How far apart are the two rows of each pair, measured in a hidden way? 0 means very close, and 30 very far. Two or three weighted sums of its numbers give each row a place; it is the straight-line distance between the places.
[ 35   2 -27  20   8 -23  50 -60 -25  47  47 -61 -32   7]
[  9  -8  21  22   2  14 -34  29   2 -24 -43 -13  29   7] ~ 15
[ 36  44 -13  16  16 -46 -57  11 -16  -2  13  10 -28  27]
[ -3  26 -38  27   6 -55 -14 -21 -31  28  58   3   0  -9] ~ 9
[-22  13  54  34   6 -16 -15  19 -42 -22 -22   9  17   0]
[ 16 -32  26  22 -23   4 -11  12 -30 -15 -19  43  34 -13] ~ 1
[ 36 -36  -1  28  -1  32 -24  39 -50  -6 -29 -15  30   4]
[-49  33  -3  28   5 -38 -34  13  24 -19   0  30  -8  21] ~ 6
[ 38   1 -46  16  19 -19  43 -54 -10  39  55 -56 -46   7]
[-48   6 -42  92 -10 -30  -8 -15 -13  25  -7  44  -2   8] ~ 9
[-21  32  12   0   1 -40 -43   9  20 -20   8  39  -3  12]
[  3  12 -50   1  -2 -22  38 -66  -2  31  65 -30 -18  19] ~ 9
[-24  37  51 -16  19   8  11 -18  16 -26 -17  52 -42 -22]
[-10  43  -3 -42  34 -15  43 -19 -11  18  40 -21 -53 -21] ~ 6
[ -9   7  32   3  37  55 -18   7 -32 -34  19  15 -31 -26]
[  2   4 -19  -4   8 -10 -53  33  32 -23  25   9 -36  37] ~ 9
[ -8   6  30 -10  -8   8 -25  32 -13 -15 -33  -6  30  17]
[  9  -2  22 -20  21  40 -28  51 -51 -19 -14   5 -11   5] ~ 6
[-31  24  51 -21   1   8 -16  15  25 -19 -13  57 -36 -19]
[ 44 -46 -32  32  -8  26  16  14 -32   4 -21 -30  47 -19] ~ 13
[ 10   0 -23  37  13   9 -37  12  -5 -17  -3 -35  38   0]
[-17  29  -6  -1  -4 -43  -7  -2  59 -24 -23  21  16   3] ~ 4
[  9  33 -18  -8  21 -29 -33  19  49  -5  -4 -32 -49  50]
[ 31 -44  -4 -29  -9  36  -2  42 -44  -9  -5 -19  35   6] ~ 6
[ 27 -42 -22  22 -18  17   9  -7 -36  16 -17 -25  56   6]
[ 22  35 -61 -32  18 -44  10   2  27   8  -2 -42 -30  61] ~ 11
[ 20 -23 -10 -13 -34 -24 -25   2  51  22  14  27  21 -30]
[-10  52  16   4 -14  11  15   9  11 -40 -27  48 -25  -7] ~ 8
[ -1  11  -3  23  12 -11 -38  40  11 -27  12  32 -59  20]
[ 15  21 -36  12  35  12  29 -31  -4   3  32 -45 -78  38] ~ 13
[ 10 -22   5 -35  -9  14 -48   9  24   0 -23  -4  33  36]
[-20 -13  38 -18   7  30 -44  44   0 -22 -23  13   0  16] ~ 10
[ -6  -3  -3  -6 -24 -23  12 -10  -3   1 -20  19  51   2]
[-64  -1  -7  19   2  10 -23  17   7 -31  13  17  14  19] ~ 3
[ 23 -19  30  17  22 -24  50 -51 -28   8 -57  43   0 -17]
[ 17  63 -37  48   9 -46   7 -49 -25  36  23   3 -19 -24] ~ 19
[ 17 -55  -7 -10 -15  10   1  24 -17  23 -22 -32  52   3]
[ 38 -29  43 -36 -41  42   5 -32 -35  64  -6  -4   8  -5] ~ 15
[-20 -30  -7 -46 -34  38  38 -14  59   6  -3  33   8 -28]
[-55  41  12 -32  -2  10  21 -23  71   1  -2  26 -39 -15] ~ 3
[ 30  23 -30 -23  13 -50   1 -26  27  20  45 -56 -44  54]
[-30 -25  14  49  38   3 -23 -16  -7 -10 -56  33   2  23] ~ 15
[ 74 -25 -50  60  -6 -37  34 -63 -32  40  23 -33   3   6]
[-22 -14  -2 -15  36  -1 -39  50  22 -19 -11  -6 -11  13] ~ 16
[ 21 -48  -6  28 -21  24   4  -2 -32  10 -19 -15  56  -4]
[-20  -5  38 -16 -31  50 -21  -1  13  29  -9  20  17 -41] ~ 13
[ -7 -31 -13   6 -17 -24  22   5 -23  33 -31   4  49  -4]
[ 52 -22 -23  17 -24  36  -8  24 -55  -8 -14 -21  30  26] ~ 16
[ 25 -11  47  -5   9  35 -64 -32   5   2 -32  48  -6   9]
[  0  56 -12   3 -15 -39 -17 -38  -2  19  -2  51   7  -2] ~ 13
[-65  -1 -18 -25  -3  58  -8   8  40   6  -8  36   0 -25]
[-30  50 -61  24  12 -55  29  -4  10  17  29 -45 -18  17] ~ 5
[-14 -30  19  -2 -22  50 -23  38 -20   5 -15  -8  34  -7]
[ 47 -33 -24 -11 -12  49  58 -29 -44 -10 -13  34  16 -23] ~ 10
[ 67 -64  28 -42   3   6 -10  73 -12 -15  -9 -12 -12  -3]
[-16  18   7   6   9   4 -33  45  24 -31 -18  22 -44  28] ~ 6
[-45  29  12  -8  -6 -19  50 -29  70   3   5  21 -49 -20]
[-55   0 -10  54 -25  85  39 -29  11 -19 -13  29 -18  -6] ~ 6
[-55  24 -36  31  12 -27 -30  24  39   3  -3  -3 -32  44]
[-11 -31 -33  13  21 -23 -20  27 -31 -17   3  36  23  10] ~ 7
[ 12 -11   2  46 -22  10 -35 -15   6 -21   4  72   3 -14]
[-19   6 -29 -19  29 -33  25  27 -20  15  54 -56 -33  11] ~ 17
[-17  12  10 -67   5   6 -20  21  13 -17 -11  51   0   5]
[-19  32  43  24  -1 -27  10 -43  27  -3 -19  67 -31 -29] ~ 19
[ 16  -6 -59  19  -3 -35  34 -58 -10  43  60 -34  -6  12]
[  7  40  24 -24   9  -1 -32   7  -1 -15 -27  20  20 -16] ~ 11
[ 17 -24  10  -4  -5  20 -40  38 -33 -11  -8  10  31  -1]
[-37  49  27  -6  -8 -25   3  -8  -8 -16  10  62 -18 -10] ~ 10
[  5  23 -21  -5  -9 -16  26 -87  29  14  34 -32  -7  44]
[ -8   0  17 -30  12  10 -47  29  38 -27 -15  20 -28  40] ~ 12
[ 28  13 -28  45  -2 -38 -21 -42 -53  30  42 -13  13  17]
[-17   3 -28  54  -7 -60  -9 -18 -17  14  21  49  16 -14] ~ 7
[ 53   1  52 -18   2 -38 -47  -3 -16   5   0  15  21 -21]
[-11  35 -20 -37  31 -10  49 -46 -18   8  50 -25 -37   6] ~ 9
[ 48 -46  -5  -4 -16  39 -13  44 -49  -1  -8 -20  30   1]
[ 40  32 -15   8   8 -34  59 -51  -3  29  44 -39 -46 -28] ~ 14
[ 46  -9  43 -62 -32   6  -4  55  -7   7 -26 -21   0  14]
[-91 -23   6   8  20 -23   2  16  21  -4  33  23 -45  29] ~ 12
[-20 -81   9  98   0  71  -8  19 -27 -14 -32   8   2   0]
[ 17  26 -33  -4  29  50 -11 -65 -31  32  43 -29 -35  12] ~ 18
[ -5   6 -15 -17  -7  -4  37 -61 -30  23  59 -42  -5  41]
[ 14 -68   1 -29  29 -29 -10   4 -33  23 -20  -5  39  24] ~ 13
[ -1  29 -71  55 -27  26 -30 -13   3  33  38 -31 -12  18]
[-78   0  -8  65 -32   6   1   2  32 -10  -3  29 -13  29] ~ 10
[-14 -26  -7 -27 -12  33  -7  33  -6  11 -23 -17  44  -1]
[ 14 -49 -25  29 -23  10   7  -2 -17  18  -7 -21  57  -6] ~ 8
[-17  -6  62 -40  -9  37 -37   6  32 -10 -13   1  20  -9]
[ -5  17  35  -9  10 -13 -32  42  20 -35 -28 -11  -8  28] ~ 5
[ 13   4  44 -38 -10  37  -9  -5   1  -7 -23  21  30 -38]
[-53 -17   4   1  21 -18 -13  62  -2  -9   6 -27  -2  18] ~ 14
[ 46 -28 -65   3 -12 -24  35 -50 -14  26  68   2   0 -10]
[  8  29  30 -47   4  12 -24  39  -2 -25 -30  18  -2   1] ~ 13
[ 19 -26 -13  19   8  32 -15   4 -34 -14 -35 -16  45  19]
[ 57  13  11  39   1 -16  15 -48   2   9  40 -92 -45  40] ~ 9
[  7 -27  -2  -2 -13  22  10  -2 -17   0 -25  -2  57 -16]
[-45  13 -24   2  26 -37  23  44 -12   1  33 -48 -21  10] ~ 12
[ 61   0 -33 -25  23 -14 -19  16  51  -6  37 -56 -17 -24]
[ -9 -67  -9  37   0  50   9  19 -26  21 -45   7  33 -30] ~ 24
[-13   9  39   2   9  45 -45  19  43 -34 -17  22 -39   1]
[ 82  -8 -54 -12  -2  -4   5  47 -42 -19  22 -27 -10  18] ~ 11
[-15   3   6 -27  47 -16  42 -11 -31   1  52 -28 -45  -8]
[ 24  16 -42   1  14 -18  46 -51 -30  38  54 -53 -31  11] ~ 4
[ -2  -2  24  19   1  -6 -45 -17  -1 -10   5  61  13 -24]
[-67 -25  26  40  30  14   9  25  28 -20   0 -67 -22  23] ~ 26
[ 54 -22 -61   5  10  -7  31 -41 -37  45  64 -40 -35  11]
[-23  33  -9  20  29 -75  43 -28  22   5   9 -41 -44  39] ~ 11
[-42  28  25  -7  -1  31  -5 -42  53 -22   3  50 -28 -12]
[ 35  60 -21  36  13 -34  26 -70 -14  13   5 -43   4   1] ~ 6
[ 32   6 -32  12  12 -21  46 -59 -20  39  58 -53 -42   9]
[ -7 -41 -40  17 -18  42   8  -8   0  23 -26  -7  52  -9] ~ 12
[ 51 -37 -18 -20  12  13 -17  50 -49 -11   3 -18  21   1]
[-13  27   4 -58   0   7 -14  -4  24 -15  34 -33 -29  65] ~ 11
[ 43 -35   3   6  -9  38 -17   0 -39 -22 -19  -2  44  16]
[ 44 -22   8  13  22  12 -36  33 -54 -19 -17  -1  16   2] ~ 8
[ 24   0 -52  11  -1 -18  29 -68 -14  44  59 -40 -20  26]
[  5 -62  13   0 -24  56  -6   3  -5  12 -17  -7  49 -18] ~ 8
[-24  59 -26  25 -12 -57   0 -31 -19  18  22  32  -3  13]
[ 48 -26  -7 -32   4  36  -6  32 -31 -13   4 -31  34 -20] ~ 14
[-69  26 -34  37   1 -33   2  16  51 -18  12   6 -20  19]
[-13  30 -49  18  22 -34   9  11  25  -1  38 -37 -64  37] ~ 2
[ -4  -2  52 -54  32  61  14  -6  -4  -7 -14  10 -16 -53]
[ 67 -70 -36  87  -4 113   1   0 -32  -2 -22 -13 -33  -4] ~ 7
[-46  28  45  13  -8  -4  -1 -35  12 -20  -7  64 -10  -7]
[ -2 -20 -37  31 -24  21  16   9 -15   1 -19 -12  50  -5] ~ 10
[ -8  35 -59  46 -13 -37  25 -49 -16  45  27 -25   3  15]
[-13  60   4 -35  24  -9  45 -57  18  21  21 -23 -53  -2] ~ 4
[  4 -69  18  -4  42  -2  -5  59 -31  -7 -28   6  -7  -6]
[-18  -5  60 -13  -8   2   1  24  61 -31 -22  38 -48  -6] ~ 9
[ 61 -46 -15 -24   2  -2  42 -49  -5  30  75 -43 -55  16]
[  7 -82 -65  29 -14  16  16   7  15  48 -10 -10  33 -23] ~ 14
[-42 -22 -17 -25 -18  52 -10  31  11  11 -12   3  32  -8]
[-75  22 -25  59  -7 -22  -5  10  19 -11  12  39 -26  16] ~ 10
[ 51 -58  -9  41 -20  23 -28  -7 -41  17   0 -26  44  13]
[-40  41  11 -32  -4   6  23  -1  47 -19  -5  48 -43 -14] ~ 9
[  3   7   7  -5 -12 -35  13 -45  61  -4  19  14  21 -40]
[-22   1   6   3 -21  28  -4  21 -21 -18 -21  20  35   0] ~ 13
[-33  25 -56  40  43 -27  17 -17 -24   1  41 -18 -25   5]
[ 43   7 -56 -20   4 -20  34 -54 -16  34  67 -32 -21   5] ~ 4
[-15 -24 -36   5 -21  15  11  21 -11  11 -31   9  46   2]
[-51  75  26   2 -12 -44  44 -25  -4   9  -2   4 -32  20] ~ 11
[ 37   2 -46  15   4 -27  40 -54 -24  48  55 -52 -32  16]
[ 28 -36  19 -69  -9  -7  -3 -13   4  23  12  11  41 -29] ~ 6
[-33  71  28  33   5 -70  40 -18  12 -11  -4  -5 -31  -2]
[ -1 -20  13  34  -3  10 -18  25 -21 -16 -22  43  23 -35] ~ 1
[-32 -28  31  -2   9   9 -31  44 -18 -24   2 -13  20  20]
[-42 -54  10 -12   9  65   0  34   3 -25  -9 -30  24  12] ~ 11
[ 42 -45 -24  29  -9  16  -5  15 -49   2 -19  -4  47  -3]
[-39  66  13 -34  12  -1   9 -15  58  -3  -3  12 -52  -6] ~ 3
[ -5 -15   6  16 -17 -11 -10   4   3  -8   0  21  46 -31]
[ 30  34 -37  43  -1 -52  43 -62 -24  43  25 -39 -15   6] ~ 7
[-23  52 -11  71  -4 -25  28 -60 -28  33   0  19 -15 -19]
[ 39  -2 -42 -17  20 -25  24 -25 -39  35  69 -47 -33  12] ~ 12
[ -3 -86  18 -19 -12  65   6  54  15  32 -12  -4  -9 -48]
[-48   4 -17  13  27 -63  15  17  50  10  40 -37 -33  -8] ~ 15
[ 21 -18 -21  24  -2  32 -20  -1 -36  -9 -20 -14  49  11]
[-15  -4   7   5  29  18 -42  30  40 -18 -40  25 -19  -6] ~ 9
[ 33  20   8 -27   7  12   1 -17   6  -7 -28 -10  41 -36]
[-39  34  22  34  -9 -38  35  15 -50  -7  33   6 -11 -21] ~ 26
[ 28 -30  18  -4 -14  55 -26  12 -23 -18 -16  -8  42  -1]
[-36   5   3 -38  -6 -42  -5  11   6  -5  50  47  -7  -7] ~ 17
[ 28  13 -35  16  16 -30  51 -53 -21  44  44 -58 -40   8]
[ 49  18  29 -24  -3 -65 -16 -17  43 -21   6  10  17 -17] ~ 19
[  3  25 -67 -24  44 -25   1   3  23   2  24  10 -55  12]
[ 38   2 -36  19  11 -24  47 -55 -21  45  51 -59 -40  11] ~ 10
[ -3 -23 -16  -7 -46  49  -5 -24  20   1  11   3  39  11]
[  0  34  21  30   9 -35 -46   6  25 -34   3  33 -23   6] ~ 11
[-39  -2  10  32  -1   4 -26   2  25 -12 -24  70  -3 -19]
[-69  22   5 -44  22  -4 -26  -4  23   6  11  18   3   9] ~ 10
[ 26 -32 -20  31 -13  17  -1   7 -40   3 -15 -24  53   1]
[ 15 -20 -12  18  -9  18  -9   3 -35 -24  -2 -26  45  34] ~ 10
[ 11  26   4 -32  14 -17  59 -41 -40  32  49 -38 -40  -4]
[-18 -50  -4  -9 -17  13 -18  40 -16   4  -6   1  41  16] ~ 12
[ 27  20   3  27 -12 -51  -9 -70 -12  58  34  -3  -1  -9]
[ 12 -46  22 -26   5  32   1  70 -40   4 -23  11  -2 -26] ~ 20
[-17 -12  25 -66  11  77   5 -16 -40  -8 -14   3  20  20]
[ 27  17  62   1 -11   1 -27   1 -44 -18  -7  -5  28  -1] ~ 16
[ 26  32  14  -8   3 -31  55 -57 -20  44  36 -44 -54   7]
[ 22  46 -35 -56   6   8  33 -20 -20  -4  62 -24 -25  -2] ~ 20
[-34  29   0   7  -4 -13 -33  10  -9  -2   8  57   3 -13]
[ 18  14 -35  16 -10 -12 -21 -58 -38  43  49  -1   5  20] ~ 7
[-63  17 -25  13   6 -35  -2  40  26 -15   4  11 -31  40]
[  2  54  21 -62  34 -11  35 -12  -9   3  18 -33 -23 -28] ~ 10
[-32 -21  28 -23 -37  42  -1  -7  29  26 -12  33  19 -33]
[-22  12  20  22  12  21 -34  28 -35 -20 -29  -7  12  29] ~ 14
[-11  25  14 -36   5  -7 -24  40  26 -31 -18  26  -7   5]
[ 13   4  13 -55  21 -16 -28  22 -22   0   4   2  27 -13] ~ 4
[-91   4 -32  33   3 -18   4  13  46  -6  16   2 -27  36]
[ 66  53 -16  11  11 -35  28 -49 -42   7  47 -18 -41  -4] ~ 24
[ 17  24   6  -4   3  15   6 -14 -14   5 -43 -10  42 -30]
[ -6  64  -5  24 -15 -58  39 -50  -6  23  19 -26   3  -4] ~ 10
[ 10 -19 -17  10   7  18 -24  18 -15 -14 -25 -26  45  20]
[-37   5  11  52  32  32   2   6  26  -5 -25  32 -74 -22] ~ 24
[ -3  33  11 -16   7  -5   3  -8  49 -25   5  57 -63 -13]
[ 41 -47 -15  35 -10  26   4  -9 -33  17 -35 -42  49  14] ~ 17
[ 48 -19  -6  -2  -5  27  13   5 -51   1 -36 -33  43  10]
[ -3 -28  -7  53 -11 -15   0   2 -23   0 -36   9  49   5] ~ 7
[ 20  30 -35  47  16 -32 -51  10 -20   3   8  40 -39  19]
[ 11  17  26  36  -6 -46 -34   7   7 -15 -11  55   1 -25] ~ 3
[ -2 -12  39 -29 -12  27 -21   2  33  -9 -31  17  33 -23]
[ 44   7 -29 -10 -12  22  15  45 -42 -26 -12 -19  18   5] ~ 11
[ -1 -49 -31  38 -12   7  17 -23  -6  27  -8 -36  56  -3]
[-20  11 -34 -24 -13  -9  27 -82  34  36  33  10 -10  24] ~ 8
[ 27  36 -53 -15  18 -24   9 -25   3  20  35 -69 -30  49]
[-55  42 -20  21   2 -11  49 -61  47   8   7  -9 -41  26] ~ 11
[-17 -16 -11  17  20 -68 -15  49  23  28  15 -24 -60  34]
[ -7 -51  -8 -25 -18   1  14  26  29   6 -25 -29  47  12] ~ 19
[-39  15 -22  -3  20 -33  19  55 -12   0  30 -47 -23   8]
[ 41  46  -6  33   6 -75  54 -55   5  16  25 -24 -47  -7] ~ 17
[ 44 -18   1 -30   3  19 -19  58  -7 -17 -33 -30  15  13]
[-30  16  46 -15  -3  24  -9 -12  33 -21   2  66 -39 -24] ~ 16
[-76   5 -32  41  -7 -32  -2  -5  35  -2  -7  27  -4  45]
[-13  -9  23 -10   3  21 -38  13  29 -30 -11  40  13 -18] ~ 11
[ 41 -49  -2 -32  12  -9   8  70 -65  11  -3   8 -34  22]
[-43 -33  -5 -29 -21  49   9  21   8  -1  10  10  33 -21] ~ 14
[-46  -4   9  18  24  25 -24   8   9 -30 -29  14  20   3]
[  3  58  28 -68  13   2  -7  17  27 -15 -18 -19 -43  36] ~ 13
[-10 -47 -15 -11 -33   5  12  16  -8  18 -14  22  45  -3]
[-10   8 -23  21  23  25 -28 -20 -35 -11 -11  25  31  -1] ~ 19
[-50  36  24  -7  12  29 -50 -14  14   6 -16 -15  -2  39]
[ 13   8  29   8 -10 -12 -26 -14  -8  12 -24  34  35 -34] ~ 16
[ 15  -1  29  62 -10  20 -16   1  50 -58 -19  13 -11 -15]
[ 53 -54 -28  26  -5  14  -6   9 -30  10 -14 -44  49   5] ~ 11
[ 22  31 -51  43  -1 -40   1 -51 -43  38  49  -5 -15  15]
[  6  65  22 -47  17  -7  44 -33  25  -9  22 -19 -56 -13] ~ 9
[-22 -26  -4 -13  28  -8 -35  55  31 -19  -3 -17  -1  10]
[-36   1   3  -7  -6  27 -27  18  -2   1  -1  12  36 -22] ~ 10
[ 21 -30   0   8  28  -9 -33  21 -21 -31  -7  12  28  -1]
[-50   4  47 -30 -18 -13 -12 -18  80  -9  11   9  -7  13] ~ 7
[-46   4  40  31   6  -4 -15  20  29 -33 -36  35  -7  -4]
[ 30 -22  65   5 -11  21  -8  -8  13 -23 -37   2  34 -31] ~ 7
[-26   7  21 -18  35 -13  11  58 -14 -25   4 -27 -29   1]
[ -9 -87  37 -19 -21  16  30   4 -44  40  -4 -23  35   9] ~ 14
[-47 -13  29 -31  -9   7  20 -32  83   4  20  39 -51  -8]
[-22  47  57 -20  -9 -13  33 -13  59 -29 -23 -21 -36  22] ~ 12
[ 28  -5   4 -87 -12  51   7  25 -24  23  -7 -10  18 -22]
[  4  12  24  33 -15 -37 -21 -30   2  14 -18  44  28 -26] ~ 16
[-10  16  -6  22 -13 -39  -8   3  -9   3  -5  54  22 -30]
[ 53  21 -40  13   5 -26  26 -39   0  32  46 -71 -52  35] ~ 11
[-40 -19 -33 -24 -12  12  22  43 -29  -1  28   9  18  -6]
[  2  19  69 -27  11 -14 -37  13  23  -4 -15 -14  12 -27] ~ 12
[ 29  28 -39  30  -1 -44  45 -61 -28  41  37 -43 -19  14]
[ 16  41  18 -33   6  18 -20 -14  -4   2 -38   7  30 -19] ~ 11
[ 15  -8 -63   1 -20 -30  36 -58  19  38  54 -10   4  -1]
[-37  -8   6   4  16 -20 -23  45  38 -27 -12 -18  10  12] ~ 13
[-11 -39 -20  -5   6 -13  -2  38  -7  -1 -35  -6  43  17]
[-26 -40  20 -54 -13 -35   8  30  -3  29   1  35  22 -16] ~ 18
[-59  17  37  15 -20  34  -4   0 -37  42  19 -13   5 -29]
[-64 -14 -27  29 -23   2  15  -6  15   4 -14  42  28   2] ~ 17
[-22  74  -9  26  -5 -63  49 -25   5   9   5 -36 -32  27]
[ 78  -3  18 -90 -15  -1  11  16  17 -12  34 -27  -4 -18] ~ 13
[ -9 -15  -5  20   5  -2 -26  39 -15 -21 -24  26  27  -4]
[-11  49  47  -5  27 -32  49 -33  15   2  14 -30 -64 -14] ~ 9
[  4 -37 -27 -23 -10  21  33  23 -37  -8  18  16  32 -28]
[ 38 -21 -40   6   0  38 -20  22 -32   7 -27 -30  39  12] ~ 12
[  1  39 -38  -5   8 -23  43 -48 -41  34  51 -23 -36  18]
[  2  13 -44  45  -2 -44  22 -34 -57  36  42  13   1 -11] ~ 8
[-18  31  -1 -22 -14  30  -7  -7 -13   9 -38   1  38  13]
[-17  17   3  46  -7 -56  -3  -9 -25   1  20  56   5 -28] ~ 22
[ 67 -48 -30  -7   0   1   9  41 -51   2   1 -33  30  -4]
[-22  -5 -28  26  -7  25 -59  20  24   5 -24  40 -14  33] ~ 3
[  4  65   2  38   9 -62  -9 -64  -2  28   3 -13   0   7]
[-35 -23  15  26  18 -25 -13  15  37 -32 -23  50   1 -13] ~ 10
[  4  21  31   4 -10 -33 -39   2 -53   5  42  28  -3   8]
[-19  -3  10   0 -22   9  20  -3  -5   0 -11  47  27 -45] ~ 13
[ 20  21  -6  10  12   6 -40  -6 -11 -20 -15 -22  36  17]
[-12 -17  -4  -5 -11  30 -31  34 -13  -8 -25   3  35  19] ~ 15
[-35  13  71 -22 -12  37 -25  -3  30 -15 -14  30  -2 -22]
[-19 -10 -24   0  26 -49   8  44  -9  -8  44 -49 -25  32] ~ 8
[-10  40  54 -88  -8   0  29  -6  16  12  34 -11 -35 -22]
[ 14  32 -59 -21  22  -8  44 -31  -1  11  49 -51 -44  25] ~ 15
[-20  52   0  31 -17 -19  -3 -42 -10   9 -18  65  -5   0]
[-37 -21 -50  23  -6  -8  -1  24  46 -15 -11  46  11 -12] ~ 13
[  7  10  15  23   5 -24 -41   8  14 -21  18  36   6 -40]
[-17  46  69 -73  -7  -9  25  23  14  -7   4 -16 -40   1] ~ 19
[ 25  -2  -1  -6  -2  59   4   3 -32 -11 -34  -9  40 -22]
[ 22  26   6  10  -8 -34 -36  -8 -35  27 -13  23  28  -8] ~ 14
[ 36 -46 -16  19 -14  15   5  20 -40  12 -20 -39  48   7]
[ 37  -8 -56  12 -11  -7  23  32 -47   7 -16 -41  24  32] ~ 6
[ 39 -47 -52 -21 -42  71  36   2  14  42   1 -32   9 -19]
[-48  29  62 -47 -28  21   2 -15  40   8  -7  17  -2 -12] ~ 8
[  1 -54 -18  -7  24  28   2  73  16  -5   3  12 -46 -35]
[ 43 -10  29  -4  -9  36 -31  -9   5 -15 -24 -39  43   5] ~ 29
[ 43 -58 -34  32  -1  12 -16  40 -37  -5 -31  11  30   5]
[-27  -5 -26  67   7  51 -40 -26  45   2 -36  22   3 -10] ~ 13
[ 30 -19  -8  52   2 -14 -16  21 -45  -4 -34   8  36 -10]
[ 64 -13  -6   2  -3  -9 -20  32 -48   0 -20 -28  32  14] ~ 8
[-52  59   6  18 -13 -12  14   8  14 -27  -6  39 -21  -3]
[  0  39  37 -24  30 -26  48 -33  30 -11  17 -41 -65   7] ~ 12
[ 19  35 -29   2  24 -37  44 -47  -7  21  41 -64 -41  23]
[-28  36  41  42   9  12 -16 -50  55 -21 -19  18 -13 -23] ~ 10
[ -4 -25   2  10 -22  34 -13   3 -23  12 -22  -1  52  -4]
[-25  -9  34  20 -13 -42 -38   5 -15   4   1  51  17   9] ~ 11
[  1  21  13 -22   3   1 -45  19  45 -26 -10  -4 -32  54]
[ 29 -39   5  29  -3 -20 -14  20 -36  29 -24 -42  45   1] ~ 18
[ -6 -36 -17 -35  -4  47  11 -29  46 -26   5  25  31 -20]
[ 28  -2 -35  27  15 -27  57 -42 -16  55  31 -61 -53  10] ~ 26
[ 25  -5   2  20 -14  76   1  15 -62 -24 -29  -1  15  13]
[  0  18   6  17   4  42 -24  -8  -9 -18 -31 -10  39  -9] ~ 9
[  3  43  61 -27  -1   3 -17 -37  18  -6 -14   4  21 -27]
[  5  16 -10  19  31 -31  39  -8  37   0  31 -55 -79   9] ~ 14
[ 38   0 -42   8  12 -26  48 -52 -23  49  45 -61 -34  16]
[-56  32  24 -66   5  43   4 -18  63   9   1   1 -24 -13] ~ 9
[ 41   2   3 -46   8  39   0 -16  16 -28 -18 -15  37 -20]
[ 75   8  44  10 -25   1 -25 -43 -33  30 -35  41   0  -8] ~ 26
[ 17 -28  -2  61  -9  -2  -3 -11 -37  -7 -27  34  40 -18]
[-10 -23  10  33 -21  -8 -43  64   0   0  -1  34 -35  18] ~ 19
[ -1  35   2 -41  19  -3 -41  17  10 -10 -16   3  16   2]
[ 27  28 -43  41  -1 -45  32 -63 -29  51  29 -34 -11   6] ~ 18
[-28 -16  28  69  26 -39 -25  24 -12  14  30  -4 -22 -46]
[-45  -2 -14  -3  29 -21  -8  55  23 -18  -6 -27  -7  15] ~ 26
[ 27  28 -35 -22  -7 -21  17 -65 -11  23  61 -23   3  12]
[ -3 -46 -18  63  -9 -21  -8 -10   2  -9 -42  29  38  28] ~ 17
[  9 -13  -5 -20  -8  58 -20  27 -23 -12 -28  27  26 -10]
[ 26  24   1 -50   8  53  24 -48 -33  59  25 -46 -46   4] ~ 11
[-20  39 -46 -36   5 -41   8 -28  26   3   4  58 -16  22]
[-37  58  22  47  13 -52  24 -27  -2 -12  -3  22 -13 -28] ~ 13
[ 16  63  -8  11   0 -53  47 -59 -20  34  17 -36 -33  21]
[  5 -17  31 -21   4  12 -32  60 -24 -18  -3   9   6 -11] ~ 9
[  7  15 -44  93  23 -56 -15 -24 -13  -1  16 -37  -7  38]
[ 28  42  64 -56  -1 -14  18  -3  43 -32   7 -48 -28   5] ~ 12
[-14 -17  70  43  12 -24 -41  12   6 -26   5  46 -32 -11]
[-13  -9  31  13  -2  -9 -10 -28 -17  -4 -25  61  29 -15] ~ 7
[ 25 -10  34 -54  -6  -6 -25 -21  62 -29  -1 -14  -6  58]
[ 24  32 -41   9  11 -54  32 -77  -5  46  23  -6 -15   4] ~ 25
[ 42 -28 -28  24  -4  49  12 -12 -38  26   3 -50  37 -35]
[ -4 -22 -24   6  15  21 -33  35 -17 -14 -13  -6  34   6] ~ 11
[  21 -101  -28    3  -26   11   35   10   47   -2  -44   54  -17   34]
[-50  33   6 -32  20 -10  20  22   4 -18  27  24 -29 -28] ~ 23
[ -7 -14  60 -36  21  -7  -5  33  19 -48  -6  22 -36  12]
[-12  35  31  72 -22  26  -5  -9  -9 -19 -26  47 -15 -29] ~ 17
[ 11 -38 -29  43 -12   6   8  12 -29  -8 -25  -5  51   6]
[-33   8  11   2 -11   9  -7  -8  12  -3 -34  21  42 -10] ~ 2
[ 10   9  21 -41  37  -4  -6  41  22 -25   5  -1 -65   2]
[ 42  -5 -55  21   4 -27  45 -44 -27  47  53 -53 -32  13] ~ 10
[ -4  -2  29   4   5  26 -21 -16 -15 -23 -25  45  29 -17]
[  9  26 -42 -52  20  29  29 -28   6 -10  37  42 -45 -23] ~ 7
[  6 -32 -27  32 -31  43  -8 -11  11  13 -32 -11  48  10]
[ 71 -49  -4 -69 -19 -20  26  29 -22   2  43 -36   6  16] ~ 17
